In the rows, zero is written as 128.
One turn sends every row of this set to another row. A few are shown first. Where does it send the rows asked after them?
zur: [161 129 114 101  91 140 143 133 119 139 159 144 127 111 103 144 134 143
 154 155]
potov: [150 141 126 146 149 147 166 103 134 120 116 133 119 137 140 136  99 150
 154 158]
Bosi: [116 155 113 121 136  85 141 132 115 153 119 133 145 148 103 139 127 104
 128 117]
fireb: [120 150 133 157 134 135 178 128 124 126 118 126 120 131 138 153  96 132
 157 158]
dedu: [127 148  99 136 151 100 149 118 132 127 122 120 158 137 100 132 108  97
 114 109]
las: [140 148 136 123 143 148 101 118 104 119 135 141 100 134 164 105 115 113
 121 128]
duru: [101 148 133 150 121 123 119 126 145 136 145 116 108 164 121 108 137 153
 105 160]
kodok: [131 131 149 133 111 123 105 130 118 142 156 139 151 136 169 147 126 151
 149 101]
gobaz: [152 140  94 125 121 136 127 121 109 103 145  99 131 141 107 112 128 137
  97 166]
nas: [126 124 133 144 136 125 180 112 138 121 142 126 148 116 131 139  92 138
 160 164]
tuku: [104 138 136 160 149 149 178 117 126 114 144 133 142 122 141 139 111 122
 147 165]
Pibil: [150 112 104 135 121 136 112 140  82 113 186 125 123 106 134 142 132 130
 132 135]
Zit: [145 138 141 128 108 124 115 111 126 127 143 132 151 111 152 148  88 153
 150  98]
mem: [128 105 123 133 110 154 111 129  92 135 166  91 135 111 154 139 154 124
 124 129]
narar: [145 158 149 124  97 120 115 135 130 123 138 134 151 122 162 160 122 129
 151  99]
Fivit: [137 100 104 161  98 133 145 149 112 157 144 120 160 113 116 156  88 120
 117 144]
zoso: [158 135  92 146 120 156 130 142 102 137 119 140 125 157 133 132 129 138
 104 173]
Sevu: [127 139  96 148 134  77 140 132 129 149 123 144 157 129 110 157 108 109
 125 122]
Tuf: [ 84 132 155 146 108 140 125 134 154 132 142 131 130 163 129 131 131 143
 104 151]
Ligak: [142 136 156 118 102 137 135 123 132 135 139 130 146 114 167 156 114 142
 156 100]
Tudon: [101 147 150 144 116 145 110 123 147 144 116 125 126 162 111 107 140 143
 110 130]
kirik: [128 141 115 118 149 135 111 112 111 115 119 167 118 130 146 100 124 111
 113 152]
Pegu: [156 123 116 122  87 132 140 115 121 129 138 128 159 101  93 160 102 117
 143 152]
Doro: [107  93 101 183 121 133 142 144 129 132 147 124 150 112  98 154 127 138
 126 119]
ripeg: [130  81 162 157 131 123 132 137 146 114 118 106 159 129 148 139 130 108
 122 125]
Motof: [132 149 106 141 133  91 150 126 148 145 125 112 139 142  95 136 104 111
 109 118]
fot: [117 141 133 121 135 144 110 122 114 106 131 138  97 122 160 111 114  90
 112 142]
kudon: [148 109 109 136 128 116 118 137 135 112 145 117 117 137  76  95 123 117
 116 150]
kes: [160 117 103 121 117 117 114 132 121 125 172 113 138 136  82 114 142 135
 116 139]
Luso: [107 137 144 148 116 129 102 107 156 141 126 106 105 142 113 132 155 141
 118 130]
Zef: [127 125 125 125 148 157 111 111 112 133 128 145 110 107 174 109 118 111
 122 121]
zav: [131 143 152 114 109 117 135 141 120 134 137 138 157 160 162 159 122 151
 145 110]
zuzaz: [141 106  96 141 113 158 142 153 100 125 134 161 121 118 142 147 132 150
 117 168]
nenun: [127  78  95 166 124 132 126 149 105 131 153 132 149 116 103 143 126 129
 100 143]
repak: [129 144 144 115 133 123 104 128 103 118 129 157 132 120 141  93 116  92
 124 140]
mab: [156 119 112  98 111 128 154 131 119 137 145 143 121 103 115 146 117 113
 173 124]
mevav: [134 109 150 159 135 102 129 139 138  97 129 118 169 112 144 129 146  93
 124 145]
kege: [143  90 113 126 106 147 138 142 133 151 126 138 145 130 103 142 174 147
 122 147]
lomur: [133  89 153 168 127 107 115 130 144 126 119 110 151 112 135 152 138  97
 122 113]
mos: [126 135  93 135 105 160 138 150 120 120 132 170 110 132 134 135 109 160
 115 147]
sini: [133 144 123 155 145 144 171 114 121 114 115 142 127 115 137 144  81 134
 144 154]
Rapog: [105 136 141 147 121 140 115 120 158 128 111 116 113 149 123 118 156 141
  92 140]
seb: [126  87 154 138 122 110 119 125 154 112 126 120 149 106 151 139 161 101
 128 142]
faf: [132 149  85 148 145  85 133 126 138 131 118 111 130 131 119 137 116 120
  95 121]
bap: [137  86 144 160 116 108 127 133 169 135 109 119 139 110 138 151 124 104
 116 139]
fekom: [143  99 110 113 109 134 122 147 146 136 120 135 139 148 126 136 178 138
 116 111]
Lise: [146 109 128 129 105 161 107 119 112 151 127 127 145 128 129 153 180 117
 135 134]
Tiza: [149 109 126 155 125 145 109 143 100  93 168 120 113 113 151 130 141 143
 151 135]

Tudon -> narar
Pibil -> nenun
And these:
faf -> Zef
zoso -> Lise
repak -> mevav
lomur -> sini
seb -> nas
Doro -> mos

One turn sends every row of this set to another row. A few are shown first. Where does it send the rows asked after them?
Zed: [115 107 116 150 104 174 153 124 102 106  83 119 115 150 157 106 102 136
 165 115 125 131 188 122 140 116 117 147 105 153 109  98 126 138 164 157
 128 128 122]
gakep: [131 116 143 162 121 180 125 107 132 140  97 117  77 143 134 110 117 103
 159 108 121 125 143 120 116 139 124 147 130 175 100 112 122 131 114 136
 107 104 144]
Rone: [156 103  74 143 103 159 119 107 103 119  73 117 114 163 144 128 117 145
 133 109 141 134 121 144 176  99 111 162 133 206  71 136 100 125 161 103
 131 108 166]
vozig: [131  88 144 140 118 174 158 126 126 150 109 133 118 169 121 135 120 144
 131 101 143 175 170 136 121 109 124 135 131 163 109 110  37 148 159 179
 109  84 115]
duz: [119 124 149 172 132 148 103 145 125 168  96 137 117 151 102 152 139 132
 142 108 139 105 118 118  89  79 100 123 127 187 123 164  94 135 144 133
 112  86 128]
Tegus: [121 102 104 154  90 138 127 161 110 140  82 128 155 178  91 138 115 165
 137 122 134 141 170 111 109  78 106 138 129 148 103 142 107 133 203 155
 113 111 110]
Fegu: [147  81  96 132  97 155 119 120  97 125  68 108 127 174 147 130 122 152
 135 122 143 140 158 144 186  98 111 170 131 179  62 133  95 136 178 113
 127 130 137]
kulib: [141 117 106 103 116 166 123 123  88 127  74 118 133 170 145 114 107 145
 150 121 153 162 156 151 126  69 138 110 125 212 111 119  59 111 181 168
 115 110 166]
Vukaz: [128 131  76 139  95 129 115 151 108 133  75 126 144 164 102 124  98 162
 140 136 138 129 147 116 105  62 115 119 124 191 115 148 111 116 195 136
 116 103 143]
ripav: [135 102 162 153 126 142 130 121 127 164 122 141 105 143 117 133 144 147
 122 127 135 127  83 125 119 110 109 168 163 200  86 145  71 156 150 126
 107 106 125]
pevi: [134  94 129 164 120 163 135 120 125 140 100 133  99 126 155 150 127 146
 130 106 141 127 125 146 178 106  95 169 128 178  96 144  70 154 119 119
 136 104 116]
lekin: [ 95  83 138 118 145 121 123 105 134 120 115  90 122 142 132 144  97 163
 134  94 138 122 115 114 108  86  84  95 146 176  60 113  91 150 169 164
 100 113 131]
muzo: [127  95 110 136 102 135 164 134  88 126  96 137 144 169 142 112 127 184
 118 133 137 141 134 128 142  86 103 162 127 188  82 125  80 151 225 143
 125 131 118]
Dod: [ 94  81 133 112 143 117 123 108 132 116 112  87 126 147 131 139  92 167
 133 101 134 122 123 117 113  85  89  96 146 175  56 110  93 146 175 163
  99 115 132]
dugaf: [123 122 106 130 104 175 123 122  96 105  72 109 114 141 159  98  99 131
 180 127 127 130 167 128 135 103 129 136 117 178 111 108 134 114 154 151
 126 141 154]
Nubo: [ 77 110 111 126  88 155 157 135 109 120  92  86 167 169 154 145 135 133
 140 124  99 145 140 121  97 102 141 133  97 181 106 137  99 146 170 151
 117 148 134]
zediv: [149 111  94 163 117 163 127 107 125 128  92 132 101 135 145 136 118 145
 130 103 139 127 102 142 169 102 102 159 131 209  91 138  85 140 127 108
 136  89 155]
vazu: [127 146 103 150 119 140 102 144 116 151  81 130 122 151 109 133 113 144
 144 128 141 109 113 121  93  62 109 111 124 214 124 162 102 114 161 126
 114  87 154]
Dobom: [132  75 131 146 110 161 131 129 107 136  85 119 120 151 156 146 134 155
 134 119 143 135 163 149 187 102 104 177 130 160  80 139  81 156 152 123
 133 128 106]
Feg: [142 101 155 143 133 182 130 115 130 157 111 132 104 160 117 140 131 122
 139  91 145 164 129 139 108 108 128 129 145 193 109 121  43 134 131 164
 103  77 145]
gos: [131  98 116 115 109 166 154 133 100 128  87 123 135 174 139 121 105 155
 138 118 149 174 187 143 132  86 127 125 117 175 111 107  47 135 190 179
 117 107 128]
gif: [ 84 120 123 147  99 157 163 120 145 146 115  96 132 155 131 149 130 112
 127 117  92 139 113 114  83 129 138 136 105 190 105 141  87 157 135 134
 107 111 134]
vufe: [ 74 109 127 145  97 159 174 131 128 134 107  95 149 162 146 149 135 125
 130 117  94 141 139 116  93 116 134 136  90 175 110 137  87 164 156 144
 115 130 117]
berak: [ 98  88 123 111 143 118 123 101 130 118 109  83 122 147 134 133  90 163
 133  97 137 117 115 116 108  81  89  91 142 190  58 111  95 142 175 155
  96 108 144]
Dosuf: [ 97  85 135 117 147 122 122 102 134 116 112  88 121 142 135 139  96 161
 134  92 138 117 112 118 106  83  86  92 142 188  61 114  92 148 170 158
  99 108 139]
Bem: [128  83 151 156 115 140 164 128 116 153 117 143 122 164 124 126 141 165
 111 124 133 137 127 123 132 113 102 172 142 172  78 129  67 171 194 137
 112 113  96]
fiko: [ 99  85 125 108 139 118 124 106 128 114 109  82 123 149 133 133  89 164
 133 104 136 121 122 116 110  83  90  93 145 184  57 112  96 142 179 161
  97 113 136]
sugef: [113  98 149 175 115 148 118 154 123 163  95 134 134 169  90 156 143 148
 139 106 138 129 151 111  99  89  95 141 131 147 110 153  97 149 173 152
 111 100 100]
zenoz: [ 95 124 108 133  94 158 136 118 134 139 103  89 140 158 129 144 127 107
 139 121  93 142 100 115  81 119 151 132 124 203 102 146 102 137 136 130
 103 123 163]
pes: [133 130 120 137 116 175 107 111 109 124  79 108  95 137 146 101 105 109
 176 121 125 123 139 125 121 116 135 136 132 193 105 118 133 113 122 138
 114 122 165]
guta: [ 89 119  98 118  85 156 132 128 110 121  88  84 161 165 143 141 129 121
 147 126  97 147 117 120  93 101 153 129 117 198 102 141 107 127 158 142
 109 147 158]
keri: [120 101 141 169 111 180 155 114 127 133  97 123  95 149 138 109 111 120
 156 105 120 131 170 117 125 139 111 150 111 150 104 103 118 147 138 148
 119 106 115]
gezit: [141 123 128 136 126 138 111 119 104 139 102 138 119 134 136 126 134 156
 136 131 141 126  63 133 121  85 120 150 162 231  93 149  84 129 158 125
 116 122 166]
Muv: [148 119 129 117 129 179 105 111 109 145  90 123 112 163 134 125 122 121
 149 105 151 156 117 148 111  87 139 113 140 222 112 127  56 110 141 158
 104  93 180]
sanob: [136 118 100 123 109 133 132 127  82 115  87 134 142 151 147 111 125 179
 135 135 142 132  96 131 137  67 113 148 140 224  92 137  89 129 203 136
 126 136 160]

sugef -> Tegus
Dod -> fiko
And these:
Feg -> vozig
vufe -> Nubo
Fegu -> Rone
gezit -> ripav
keri -> Zed

